In the data rows, 128 means zero.
Some points:
[154  88 107  50 148  73  48 130 113  92  95 123 180  72 197 117 155 109 168  77  85 154 137 112 129 123 178  59 103 146 138 131 137  98 112  78 126 135 116 182 112  60 190 124 154 113 121  88  97 115 129 126 125  95 107 104  46 124 114 121  94 130 140 166]
[119 141 129 115 155 169 128 101 200 187 115 130 193  28 136 131 123 173  72  81 187 181 143 141 161 160 163 168 143  84 160 115 121 128 133 139 161 114 112 124 139 155 143 107  98  78 124 167  67 125 128 132  83  92 165 125 149 120  98 137 131 144  72  95]
[144  84  95 166 137 179 114 151  90 148 113 144 121  50 129 110 105 146  45 151 165 111 134 113  90 149 108  75 115 158 130 156  73 115 155 168 102  99  98 117  99  97  96  90 105  92 146  90 125 152 209 114 152 200 144 186 118  75  83 148 129 146 117  70]
[143  97  75 132 163  91 120 119 181 108  68 112 171 213  99  91 135 191 167  94 177 147 131 100  94 189 114 138 102 162 141 102 173 156 111  86 122 136 159  87 110  12  46 107 137 130  92 152 134 139 132 184 165 159 133 155 157 175 120 104  82  66 102 169]
[174 189  70 156 162 164 119 106 190 185 111 108 107 140 123 141 100 122 150 101 141 171 106 103 157 129 187  68  84 139 158 102 151  98 114 182 147 129 143  93 184 161 150 138 153 191 143  91 141 130 148 145 157 125 102 143  76 125 134 109 115 112 128 141]
[118 130 131 185 136 147  56 123 135  65 118 156  70 161 166  99 129 158  99 105 119 140 103  96 130 139 117 140 114  93 124 136  36 161 112 133 111 158 135   0 113 170 157 118 139 140  98 148  97 100 108 127 114 127 137 109  78 141 107 135 188 125 135 120]
[131  63 107  77 118 140 141 156 160 133 136 118 152  95  81 122 196  99 100 130 110 148  89 131  79 140 213 109 131 156  90 106 126 155 127 145 144 135 122 105 122 184 123 175 128 113 169  83 161 123  91 186 116 149 180 169 132 133 123 116 183 173 121 194]
[130 153 144 117 126 127 173 132 121 133 155  97 189 190 139 137 138 160  51 128   0 140 135 134 127 127  66 143 137 180 120 100 169 111 136 169 112  98 109  75 132 126 227 108 115 103 124 139 153 145 123 130 105 171 196 147 117  90  92  78 144 114 103  88]
[144  82 116 120 140 112  62  98  99 166 150 110 141 170  68 105 151 138 163 103 164 142 140 119 151 159  57  86 111 113 139 139  82 131 157 211 144 138 106 156 130 181 171 128 120  93 130 140  99 123  93 198 167 128 145  95 157 139 176  89 109 134 148  72]
[138  93 120 202 105 135 105 137 132 120 114 124 173 135 138 132 151  90 161  91 123 115  96  92 103  98 141 125 136 155 153 108 139 135 169 121 157 139 138 130 130 110 140 139 115 146 241 255 132 129 167  81 109 121 113 131 168 118 119 107 180 156 134  65]
[141 124 133  73 139 106 114 121 124 103 135 132 101 119 152 136  67 117 179 124 101 108 137 119 122 143 142 137 118 121 127 130 215 167 178 121 131 102 118 132 133 241  96 100  61 104 100 177 173 152  84 139 162 178 148 124 123  75  84 156 196 124 104  65]
[ 71 125 135  88  76  83 130 124 133 154 153 155 111  83  56 159  96  78 189 177  45  79 136 165 149 101 114 185 169  32 127 173 185 135 102 168 127 129 164  70 114  73  94 136 166 136 120 116 105 139 157 128 145 130 132 164  58 148 116 141  93 112 138  83]
[146 167 101 148 147  67 133 110 162 121  91 117  63  79 141  88 198 125 153 111  71 127 140  87  94 136 104 180 129 181 171 115 104 105 129 132 126 110 116 113 240 135 131 162 129 100  75 125 153 120 142 145 102 102 113 129 184  80 139 190  85 189 153 120]
[129  94  97 161 163 163 208 156 168 137  97 151  90 224 123 117 125 108 124 104  63 155 117 117 146 152  67 111 172 121 147 129 148 172 113 105 138 128 116 202  61 132 142 134 141 147 100 135  59 121 173 147 105  92  90 121  91 117 155 167 113 150 146 158]
[119 120  84 160 130 121 203 123 127  71 156 121 150  86  97 105 137 176 190 137 216 117 139 141 109 155 123 171 113 134 113 105  95  80  76  93 101  97 128 196 164 200 180 140 199 151 117 192 120 119 103  81  91 136 129 141  45  88 146  90 150 141 163 130]
[123 163 126  70 133 107 109 191 152 114  64 126 137 149 105 158 110  88  89 158 210 102 138 169 149  93  61  81 103  92 162 118  66 114 146 113 115  67  92  88 118 122 172 122  79 159 151 192 162 131  74 132  89 154 140 147 144  79 140 164 138 172 160 159]
[149 107 124  45 114 255 129 153 131 133 175 137 130 151  80 131  77 120 159 124 118  98 122  84  79 107 153 196 127 129 162 145 103 141 131  75 127 130 155 146 113  78 163 123 137 152 102  62 124 128 123 107 110 118  98  82 195 124 142 131 115 123 165 128]
[108 117 162 140 127 205 137 136  83 126  96 146  56 174 100 117 186 133 191 147 155 131 138 133 160 105 173  96 157 149 125 134 169 154 143 146 149 115  85  96 141 144 155  66  91  40 108 140 202 130 120  54 143 153 191 165 100 126 122 108  76 144  90 114]
[161 137 128 121 133  52 195 117 124 123 145 117 169 130  70 116 124 121 123 108 124 161 130 120 162 122 179 105 124 151 122 117  55 126 181  98 164 115  60  69  95 112  73 123  83 129  86 116 148 141 136  74 158 121 149 125 114 128 186 163 200 114 138  52]
[125 140 148 194 132  48 103 143 134 131  74 130 195 163  74 136 145 159 110 148 172 127 137  84 134 149 178 146 149 139 169 117 128 158 123 182  99 139 181 166  99 175 162 124 138 128 158  41 180 141 142 118  77 133  47  84 111 141 130 145 146 119 122 123]
[129 154 168  82 105  95 212  99 121 119 170 139  96 104 221 147  73 118 188 141 177 125 137 120 144 110  44 126 184 171  84 127  90 159 142 116 116 154 152  58 121 135  98 142 155 127 249 100 122 130 127 141 119 130 111 114 133 131 155 118  62 107 100 148]
[151 114 151 174 119 117  65 135 140 141 138 111 125  73  77 105 113 178  81  88 116 165 103  94 127 117  83  73 148 125  93  99 178 129 100  71 111 158 115 169  88 154 101 172 144 216 122 122 157 125 119  98  98 116 147 112 161 150  95 144  35 132 136 140]
[139 144 128 108 150 124 140 107 112 135 125 124 101 106  71 162 141  89  37 170  63 146 133 117 147 178  98 142  72 141 129 129  85 118 129  63  98 166 190 180 133 147 110 138 145  86 156 201 128 124 147  96 169 119 103 115 120 192 130 129  77  79 117 182]
[119 148 184 122 122 182 107 152 111 156 169 131 182 115 130 152 180  78 135 166 194 118 125  97 152 106  77 108 146 194  90 125 211  90 112 114  98 165 170  73 144  93 115 153 138 115  49 113  69 123 142 168 159  85  72 112  99 138 132 164 186 110 138 144]
[117 169 153 183 126 152 154 147  90  92 150 131 153 108 143 172 137 144 240 175  59 121 133 207 117 131 171  96  70 110 130 144 132 131 143 122 115 120 148 105 120 145 106 124 105 162 123 107  36 125 125 148  92 137 111 113 202 152 136 114  75 124 122 154]
[115 156 120 186  90  78 178 108  90  97 225 129  50 153 149 156  95  98  40 113 189  88 134 153 137 127 205 122 125  78 102 174 210 140 158  96 137 137 109 134 136  58 156 113 127 107 122 136 107 125 140 183 107 144 129 115 137 115 153 136  77 139 135 147]
[110 148 158  68 127 124  57 143 146 116 155 132  63 195 152 110 119 168  87 157 117 105 166 141 147 119 226  91 183 160 112 100  99  99  92 160 109 118 168 218 130 125  68 125 165 159 137 145  64 125 142 130 150 106 145 138 178 116 185 111 140 121 130 129]
[104 179 170 105  92 148 222 113  66 144  97 136  92  70 147 122 103 151 168 147 125  99 128 139 103  63 141 139 142  98  91 156  82 156 105 152 134 164 106 197 105  81 124 140 114 145 100 169 159 126 146 229 148 123 100 115 124 174  76 107 159  98 107 142]
[118 125 121 130 144 165 157  95  94 125  79 145 193 110 161  77 117 151  52 145  97  91 145 158 128 142 123  94 131  76 121 148 194 129  64 100 121 127 122  95 165 141  92 139 155 140 204 102 152 105  76 120 174  86  91  88 152 141 171 124 148 109 180 142]
[126 127 135 159 103 120 100 141 102 142 142 129 170 133 236 150 132  51 126 139 154 112 123 168 125  76 131 241 152  88 115 143 123 102 113 122 147 127 129 148  70 200 122 103 148 140  66 102 155 138 189 160 179 131 136 169 198 157 175 107  67  97 118 132]
[129  69 126 122 121  96 115 112  99 194 121 124  94 209 148 144  90 140 140 109 140 147 134 164 137 147 122 149 136 117 123 171  70  42 118 116 157 132 114 117 168 148 134 167 138 123 126 127 150 124  94  46  88  94 106 118 150 120  17 129 178 168 143 187]
[ 92 112 143 120 112 123 112 133 118 102 122 109  37  98 130 137 150 126 103 121 155 132 107 195 130  94  50 173  81 120 163 107 181 144 129  86 138 117 154 168 138  59 102 117 131 158 142  23 124 133 162 108 124 114 136 113 136 163 160  73 220 118  92 119]
[110 165 137 144 131 142  81 111 176 111 169 128 168 137 184 140 127 119 146 154 103 125 108 111 103 139 115 151 114 112  92 122  94 146 171 241 139 126  94 224 159  71  85 124  69 102 121 125 167 117  35  48 142 156 176 158  71 130 114 171 135 134 125 144]
There is one direction along which these points spread out most. Take the direction at right angles to it along which they spread out most. Go by this last direction. For each point below, how far along it does it lie, from 0 to 99? The average is 50, and the first point in the table lies past the average. One standard deviation of the points above along it is 16.
[119 141 129 115 155 169 128 101 200 187 115 130 193  28 136 131 123 173  72  81 187 181 143 141 161 160 163 168 143  84 160 115 121 128 133 139 161 114 112 124 139 155 143 107  98  78 124 167  67 125 128 132  83  92 165 125 149 120  98 137 131 144  72  95] 52
[125 140 148 194 132  48 103 143 134 131  74 130 195 163  74 136 145 159 110 148 172 127 137  84 134 149 178 146 149 139 169 117 128 158 123 182  99 139 181 166  99 175 162 124 138 128 158  41 180 141 142 118  77 133  47  84 111 141 130 145 146 119 122 123] 72
[144  84  95 166 137 179 114 151  90 148 113 144 121  50 129 110 105 146  45 151 165 111 134 113  90 149 108  75 115 158 130 156  73 115 155 168 102  99  98 117  99  97  96  90 105  92 146  90 125 152 209 114 152 200 144 186 118  75  83 148 129 146 117  70] 38
[139 144 128 108 150 124 140 107 112 135 125 124 101 106  71 162 141  89  37 170  63 146 133 117 147 178  98 142  72 141 129 129  85 118 129  63  98 166 190 180 133 147 110 138 145  86 156 201 128 124 147  96 169 119 103 115 120 192 130 129  77  79 117 182] 66
[123 163 126  70 133 107 109 191 152 114  64 126 137 149 105 158 110  88  89 158 210 102 138 169 149  93  61  81 103  92 162 118  66 114 146 113 115  67  92  88 118 122 172 122  79 159 151 192 162 131  74 132  89 154 140 147 144  79 140 164 138 172 160 159] 43
[110 148 158  68 127 124  57 143 146 116 155 132  63 195 152 110 119 168  87 157 117 105 166 141 147 119 226  91 183 160 112 100  99  99  92 160 109 118 168 218 130 125  68 125 165 159 137 145  64 125 142 130 150 106 145 138 178 116 185 111 140 121 130 129] 59
[130 153 144 117 126 127 173 132 121 133 155  97 189 190 139 137 138 160  51 128   0 140 135 134 127 127  66 143 137 180 120 100 169 111 136 169 112  98 109  75 132 126 227 108 115 103 124 139 153 145 123 130 105 171 196 147 117  90  92  78 144 114 103  88] 35
[129  69 126 122 121  96 115 112  99 194 121 124  94 209 148 144  90 140 140 109 140 147 134 164 137 147 122 149 136 117 123 171  70  42 118 116 157 132 114 117 168 148 134 167 138 123 126 127 150 124  94  46  88  94 106 118 150 120  17 129 178 168 143 187] 56
[138  93 120 202 105 135 105 137 132 120 114 124 173 135 138 132 151  90 161  91 123 115  96  92 103  98 141 125 136 155 153 108 139 135 169 121 157 139 138 130 130 110 140 139 115 146 241 255 132 129 167  81 109 121 113 131 168 118 119 107 180 156 134  65] 52
[146 167 101 148 147  67 133 110 162 121  91 117  63  79 141  88 198 125 153 111  71 127 140  87  94 136 104 180 129 181 171 115 104 105 129 132 126 110 116 113 240 135 131 162 129 100  75 125 153 120 142 145 102 102 113 129 184  80 139 190  85 189 153 120] 59
[129 154 168  82 105  95 212  99 121 119 170 139  96 104 221 147  73 118 188 141 177 125 137 120 144 110  44 126 184 171  84 127  90 159 142 116 116 154 152  58 121 135  98 142 155 127 249 100 122 130 127 141 119 130 111 114 133 131 155 118  62 107 100 148] 35
[161 137 128 121 133  52 195 117 124 123 145 117 169 130  70 116 124 121 123 108 124 161 130 120 162 122 179 105 124 151 122 117  55 126 181  98 164 115  60  69  95 112  73 123  83 129  86 116 148 141 136  74 158 121 149 125 114 128 186 163 200 114 138  52] 40
